One turn moves each row of this set onto another row. After a few examples, where does it send each row asked below?
niri: [-1.61 -2.04 -3.06  0.41  1.06  1.87  2.59  1.71 -0.57  1.46 -0.53  0.25]
voso: [-3.05  1.55  1.54  0.74  3.01 -0.79 -1.55 -2.01  2.82  0.79  1.02 -0.75]
vubim: [-3.26 -2.46 -0.80  0.49 -2.59  0.82 -0.58 -2.07  1.07 -1.04  1.39 -0.06]
suvir: [ 1.07  4.37 -1.49 -0.20  0.74  0.89  0.68  1.06 -1.06  1.71 -0.20 -0.62]
Zal: [-3.58  2.54  1.95 -0.40  2.08 -0.95 -1.31 -1.24  2.83  1.26  0.00 -1.03]
luta: [-1.62 -0.26 -0.69 -0.82  1.67  0.08  0.96 -2.57 -3.81 -0.54  0.71 -2.63]
rumoz: [-1.93 -0.99 -0.78  0.73  2.01  2.01 -1.45 -0.91 -2.39  1.22  4.03 -1.61]
Peze: [-2.54  1.53  1.55 -0.50  2.68 -1.50 -1.19 -1.71  2.99  0.54  1.02 -0.64]
seze: [ 0.55  4.56 -2.81 -0.06  0.70  1.17 -0.74  0.30 -0.42  1.53 -0.16 -1.29]
lidu: [-3.01 -2.03 -1.69 -0.26 -3.20  0.14  0.18 -1.77  1.01 -0.82  1.02  0.01]
resir: [ 0.76  4.67 -1.96  0.23  0.88 -0.14 -0.42  0.13 -0.68  1.65  0.01 -0.96]
lod: [-3.17 -2.40 -0.99 -1.03 -2.68  0.36 -0.98 -1.09  1.25 -1.28  2.05  0.17]
Zolan: [-1.51 -1.94 -1.54  0.66  0.84  1.69  2.17  3.09 -1.42  1.16 -0.41  0.12]
sulav: [-2.87 -1.97 -0.50  0.15 -3.15 -0.23 -0.32 -1.88  0.67 -1.38  1.31  0.03]
banov: [-1.11 -0.62 -2.23  0.61  3.06 -2.48 -0.55 -1.27 -1.13 -1.89 -1.10 -1.74]
Telis: [-3.11 -1.48 -0.35 -0.19 -2.63 -0.25 -0.11 -1.51  2.38 -1.17  1.16  0.92]
goni: [-2.84  1.62  1.13 -0.28  3.30 -0.50 -0.15 -2.37  2.88  1.70  0.61 -0.56]
fipe: [ 0.71  4.52 -1.90  0.65  1.38  0.80 -0.16  0.39 -0.85  1.00 -0.78 -1.23]
lagi: [-3.17  2.01  0.81 -0.04  2.78 -1.25 -1.70 -2.18  3.12  0.47  1.02 -1.01]
nago: [-1.41 -2.05 -2.41  0.60  0.94  2.64  2.02  2.47 -1.33  1.20 -0.54 -0.31]
Pudep: [-3.34 -2.40 -1.40 -0.27 -2.02  0.33  0.33 -1.33  1.46 -0.97  2.28  0.48]
Lovi: [-3.54 -1.76 -1.81 -0.45 -2.72  0.36 -0.75 -2.09  1.28 -0.75  1.25 -0.59]
fikad: [-0.87 -1.62 -1.88 -0.42  1.00  2.18  2.27  2.42 -1.12  1.23 -0.09 -0.03]
Guvul: [-3.66  0.97  1.69  0.02  2.54 -1.25 -0.77 -1.91  2.82  1.43  0.84 -0.83]
zile: [-0.18 -1.17 -2.34  2.33  2.35 -0.71 -2.47 -0.93 -0.04 -0.25  2.68  0.45]
Keki: [-1.91 -2.07 -2.16  0.49 -0.11  2.07  1.84  3.50 -0.75  1.43 -0.14 -0.11]
nive: [ 0.65  4.75 -1.97 -0.24  1.82  0.51  0.56  0.40 -0.97  0.95 -0.57 -1.26]
rupu: [-3.57  1.45  2.47  0.16  2.56 -1.03 -1.14 -1.50  2.08  1.01  0.66 -1.09]
Faz: [ 1.05  4.24 -1.53 -1.06  1.81  0.30 -0.45  0.74 -1.07  0.80 -0.19 -1.26]
dume: [-1.52 -1.70 -2.72  0.23  0.29  2.34  2.65  2.62 -1.55  1.35  0.10 -0.52]
volab: [ 1.02  4.47 -1.48  0.43  0.41  0.18 -0.37  0.33 -1.42  1.16 -0.06 -0.39]
zige: [-1.46 -1.95 -2.40  0.33  1.21  1.77  2.38  2.93 -1.36  1.69 -0.45 -0.32]

lod moves to Peze
volab moves to Zolan
Now these:
lidu moves to Guvul
seze moves to niri
rumoz moves to zile
Keki moves to Telis

